The rows below fall into families. The same turns and mirrors carry the whole set onto itself and the rows of a family onto each other. For each named row, which other rows are in its family? Write them in the order they are listed.
These 28 rows form 7 families of 4 rows each.
liv: [  0.7 -12.8  12.2  21.6  19.0 -15.9   2.3   4.7  21.8  -3.2  -1.5  26.3
   2.7 -31.5   0.3  17.7   9.0 -10.7  34.2  -0.8  -4.5 -27.2]
nerav: [ -8.6  -7.5  13.2  24.6 -29.5   9.9   0.3 -16.8   4.8 -25.8   9.8  17.7
  -6.9 -35.5  -2.2  29.8 -14.7  19.5  11.8   6.0   0.2   7.3]
Vom: [-13.4   2.9  10.1  23.6 -19.2   8.7   8.3 -21.8   3.2 -28.5   7.1  21.8
 -11.4 -30.7  -6.2  23.7 -15.3  22.4   7.0   4.2   2.4   6.2]
Vezan: [ -7.7 -20.4   1.6  12.9  14.1 -14.6  -1.7   6.0  18.1  -0.4   2.7  26.3
  -2.6 -33.5  -1.6  18.1  10.8 -15.5  32.4   0.7  -5.2 -23.7]
sul: [ 10.0  -9.5   8.0  11.6  -4.0  -1.2  14.0   4.5  11.8   3.6 -21.9 -14.8
   2.9 -32.2   4.3 -32.5  18.3   3.4   7.5  44.3 -17.8 -22.2]
keso: [-18.7   0.4  21.3  18.2 -16.2   8.2   5.8   5.9  18.7   7.2   7.9 -19.8
 -26.2   2.0  11.9  -8.0  -2.1  40.0   6.7  42.8 -12.0   6.0]
nifo: [-12.2  -5.3  17.6  32.3 -20.9   6.0   0.4  13.9  18.4   8.3   2.1  -8.5
 -19.9   8.6  20.8 -10.2  -2.0  39.2  14.0  40.6  -7.9   4.6]
fopad: [-17.2   4.4  19.6  34.0 -17.3   5.5   8.3  12.8  23.3   4.8   9.4 -14.7
 -24.2   4.4  14.1  -8.9  -7.5  38.0   7.3  38.0 -12.0   5.2]
puliz: [ -8.0  -0.5   9.6  20.9 -24.0  18.1   7.0 -24.6   6.3 -29.1   5.0  22.9
  -4.5 -28.8  -2.3  17.9 -11.4  16.2   4.9   2.7   1.0   4.7]
risag: [  0.0 -22.9   6.2  26.7  18.1  -7.7   0.9   0.0  15.1   1.2  -1.3  28.0
  -6.8 -26.4  -2.4  17.6   8.3 -15.9  37.0   0.1  -4.0 -23.8]
Mada: [ -9.8  -6.8  22.7  23.3  -7.8   9.0   6.9  17.3  19.0   5.3   1.7 -10.4
 -19.8   3.0  14.0 -10.3  -6.0  50.0   2.5  38.1  -6.6   4.9]
Pura: [  6.5  -1.5  13.5   4.0  -3.9  -1.3  14.7   8.3  23.0  12.8 -23.7 -20.9
   7.9 -27.9  10.3 -22.6  17.4   5.3   4.0  40.2 -14.0 -24.6]
visul: [  8.4  -4.8   6.7   4.7  -2.9  -1.6  20.6   9.6  26.2  14.1 -25.6 -11.2
   1.1 -27.3  14.2 -28.0  11.0   2.7  20.5  44.4 -15.9 -20.7]
Zene: [ -3.4 -17.7   6.9  15.4  16.2 -15.4   3.7   1.0  24.3  -1.3  -2.1  28.6
   2.4 -42.2   2.4  14.9  11.0 -13.9  30.8  -4.4 -10.0 -15.1]
Keker: [-19.5  -7.1  14.0  37.0 -12.8   4.3   2.7  17.9  25.2  10.4   1.8 -14.1
 -22.7   4.0  19.7  -0.7  -0.4  40.9   4.2  33.6 -13.7   6.6]
Ladis: [-21.9  -7.8  18.2  27.5 -19.9   2.6   8.5  12.8  20.5   4.1   3.2 -16.0
 -29.7   0.6  18.5  -3.0  -1.8  38.6   3.2  37.5 -12.4  11.6]
ded: [  8.6  -7.9   5.3   6.1  -8.8   2.3  14.6  12.5  13.6  17.1 -19.5 -17.9
  -2.3 -26.5  12.0 -26.7  16.0  -6.0  10.2  38.3 -20.6 -26.2]
Limit: [-18.1  -2.1  23.1  23.6 -16.6   3.8  -1.8  13.6  15.3   4.1   2.7 -18.0
 -24.0  -2.7  23.9 -10.7 -10.1  39.4   5.1  35.2 -14.0   8.7]
Veb: [-15.3  -1.9  12.1  27.2 -19.7  14.2   3.1 -16.9  12.3 -24.6  11.3  15.5
  -1.7 -39.6 -11.1  23.9 -16.2  15.4   1.5   2.9  -2.4   6.1]
kimu: [-17.5  -9.8  13.1  25.6 -21.7   8.7  -3.1 -23.1   0.6 -17.0   8.2  18.7
  -9.9 -32.6 -12.4  19.6  -7.7  17.0   3.9  -5.2  -8.8   6.5]
sota: [  3.1 -20.6   7.1   1.0  -4.3   1.5  20.2   7.3  21.3  14.5 -18.5 -12.4
   5.3 -26.2  17.0 -26.9  14.6  11.3  10.0  42.0 -14.3 -25.8]
pobom: [-10.6 -22.6  10.2  15.4  16.4 -11.5  -3.6   6.8  24.2   1.1  -1.8  23.6
  -1.9 -23.5  -6.8  18.3   5.8 -14.5  35.8   1.8  -0.7 -25.0]
Badiv: [ 10.7  -4.7   8.2   7.3  -3.4  -7.2  15.5  12.1  19.0   9.7 -22.0  -6.0
  -3.1 -27.4   9.0 -31.0  17.0   2.9   6.8  42.8 -19.1 -25.4]
sudid: [ -4.9 -14.5   3.2  23.8  13.2 -11.0   7.9  -1.9  23.1   2.3  -3.0  31.6
  -1.3 -27.9 -16.2  13.5  15.2 -12.1  33.1  -3.8  -8.7 -17.5]
Desag: [ -7.2 -16.9   3.9  16.4  12.1 -12.0   6.7  -6.2  23.6  -0.7   1.7  23.4
  -0.8 -34.5  -4.3  19.8  14.1 -17.1  39.1   4.9 -15.0 -25.4]
zis: [-13.8  -6.9  17.0  30.3 -16.1   3.2   3.2 -18.4   2.1 -21.7   2.7  26.8
 -11.1 -37.3  -6.3  24.2 -21.1  22.3  13.7   4.8  -2.6  11.5]
kulif: [  7.0  -2.4   4.1   2.0  -4.8   2.0  15.5   8.8  19.0  21.4 -17.8  -6.8
  -5.2 -20.3  13.5 -26.1  15.3   7.9  12.0  43.4 -23.5 -31.1]
Kipo: [ -8.9   2.6  15.1  25.3 -17.1  12.1  -4.2 -15.3  -0.4 -23.3   9.7  22.6
 -13.9 -30.7  -9.4  26.8 -15.0  22.1   7.9   4.4 -10.6   6.6]

The rest of the family of kimu: Mada, sota, sudid
The rest of the family of pobom: sul, puliz, Keker
The rest of the family of risag: nifo, Pura, Veb
The rest of the family of visul: Limit, Desag, Kipo
The rest of the family of Zene: keso, zis, kulif

The rows below fall into families. The same turns and mirrors carry the whole set onto itself and the rows of a family onto each other. For each named row, which other rows are in its family? Write them in the order they are listed.
These 30 rows form 5 families of 6 rows each.
Tadit: [ 12.2  13.7 -17.4 -17.1 -15.2  -6.6  20.3  -9.5  10.4 -17.8   4.3   3.2
  12.5   6.2  21.9  23.8]
Fuvi: [  9.8  27.4  -4.1 -25.2 -19.3   2.4  28.0 -13.1  -5.8 -13.0  10.7 -14.9
   5.5  -1.5  14.4   3.2]
lin: [ -3.8 -12.3  17.5   2.2  20.8  28.1   6.7 -14.2 -25.2  20.7 -16.4   3.9
  -3.5   1.3  29.1   5.6]
gebu: [ 19.6  15.1 -11.9 -30.6 -16.9   9.2  24.2  -3.5   4.4  -6.8   0.5  -5.8
  12.9  -4.9  24.5  24.9]
rago: [  4.2 -12.7   1.7  20.6  16.3  16.2 -12.1 -26.4   8.7   2.0  -8.2   4.7
  -1.6   4.5  40.0  12.3]
fub: [ -6.8  -1.7  18.4   3.5  17.2  15.9   7.3 -20.7 -32.1  24.7  -6.3   1.9
 -12.9   8.6  16.2  -8.2]
paz: [ -7.7  -7.0   8.8   7.4  33.6  -1.7 -13.1 -23.1 -11.8  17.1  -0.7  -2.6
  -5.5  23.5  14.1  -3.4]
ras: [  0.3  23.1 -29.2  -9.6   8.4  -4.8  -6.1   1.8  25.3  -9.2   6.3 -19.9
   9.8   1.4  21.7  14.1]
viz: [ 16.3  24.2  -3.9 -35.4  -8.7   4.0  15.1  -9.2   6.4 -10.3  14.2 -31.9
   7.7  -3.9   7.2   3.2]
dadig: [ 10.9  26.0 -18.5 -20.0  -8.4  17.1  19.1  13.7   7.7  -1.1  -5.0   3.3
  12.2  -7.3  34.3  18.0]
dabel: [ 12.2  21.1  10.9 -27.4 -13.2   7.1  20.0 -18.7  -1.1   1.6  15.5 -27.4
   5.9 -12.8  11.4  -5.1]
zuf: [-13.2  -1.6  13.7  -5.7  42.5   4.6  -1.6 -10.3  -9.8   9.4  -5.7 -27.3
 -10.8   9.9  18.3 -18.8]
vedo: [-14.7  -4.3   2.1 -15.3  45.5   1.1  -6.5 -14.5 -13.5   3.3 -12.2 -18.4
 -20.7  10.9   3.9  -0.7]
Lefu: [  6.7   8.6 -30.4 -23.7  -6.1  -3.0   2.0 -10.8  20.6 -12.5   7.3 -18.0
  11.0  -1.4  14.0  20.6]
foza: [-15.9 -14.8  -8.3  10.7  36.7   7.3  -2.5  -6.4   6.0   4.1 -16.3   1.1
  -5.8   3.9  42.5   7.9]
Lir: [  4.3  -2.3  15.6 -11.3  37.3   6.5 -12.8 -28.4  -2.1   9.0   0.4 -14.9
  -6.3  22.4   4.7  -6.4]
Giduf: [  4.1  13.6 -25.4 -20.5   8.8 -12.3  -4.1   5.3  14.9   2.1   0.3 -22.7
  16.5  16.3   3.1  13.8]
Sori: [  0.7 -11.6   7.5  11.6  30.2   0.0  -1.0  -6.1  -2.4  -9.6 -20.4   6.6
  -7.4   4.8  40.2  20.5]
Zeki: [ 10.1  39.6  -1.7 -31.2   3.7   7.2  13.3   6.7   0.1   0.3   9.4 -26.7
   5.6  -2.5   7.6  -4.9]
Sudo: [  5.4  28.1  -8.8 -22.0 -12.7  10.6  16.4   4.9 -11.3   9.5  -0.7 -31.6
   7.2  -8.0   4.5  -5.8]
taluz: [ 18.0  15.8  -8.5  -2.2 -13.7   3.3  13.3  14.7   9.2  -4.9 -11.3  -5.9
  21.7  -0.9  34.5  22.5]
gul: [ -9.6 -20.2   5.1  15.7  30.0  12.0 -13.4 -19.6  -1.5  12.6 -10.2  -2.2
  -3.2   5.5  30.3  10.5]
feku: [  2.3  16.0 -27.4 -24.9  -5.8 -10.6   9.6 -18.2  10.5 -14.5  13.9 -17.1
   4.0   7.6   0.7   7.6]
fuv: [ -6.0  -8.2  22.7  -2.6  35.4  14.3  -9.5 -20.4 -15.1  15.8  -4.7 -17.3
  -6.4  12.6   9.8  -4.8]
sab: [ -4.9   2.4  16.0  -0.2  15.2  22.4  17.0  -7.0 -31.6   5.7 -18.5 -11.2
 -17.4 -11.2  29.5  -2.6]
kiti: [  3.4  -2.2  11.4 -12.5   9.2  36.3  13.1 -25.5 -24.5  22.4 -12.8   4.5
 -11.6  -0.5  21.2  -3.8]
leb: [ -6.0   3.6 -28.8 -25.8   2.8  -8.6  -4.4 -23.6  22.4   0.0  12.6 -14.1
   7.8  -0.7   4.9  14.3]
zavod: [ 15.5   3.5  -1.0 -23.6 -11.4   2.9  22.3  -7.2  13.6  -2.1  -0.1  13.6
  18.9  -2.7  32.4  27.3]
ronut: [ -2.8 -11.1   9.7  22.6  14.0   8.3   0.2 -20.5 -14.7  13.4 -10.4  11.7
  -5.8  11.7  36.4   7.6]
bulog: [ -5.8  -3.3  17.0  -7.9  22.4  22.3  22.0  -0.3 -23.5  13.2 -21.1   4.8
  -3.6   0.0  39.0  -6.2]

The rest of the family of paz: Tadit, Fuvi, fub, feku, ronut
The rest of the family of rago: dabel, Lir, kiti, leb, zavod
The rest of the family of taluz: vedo, Giduf, Sori, Sudo, sab

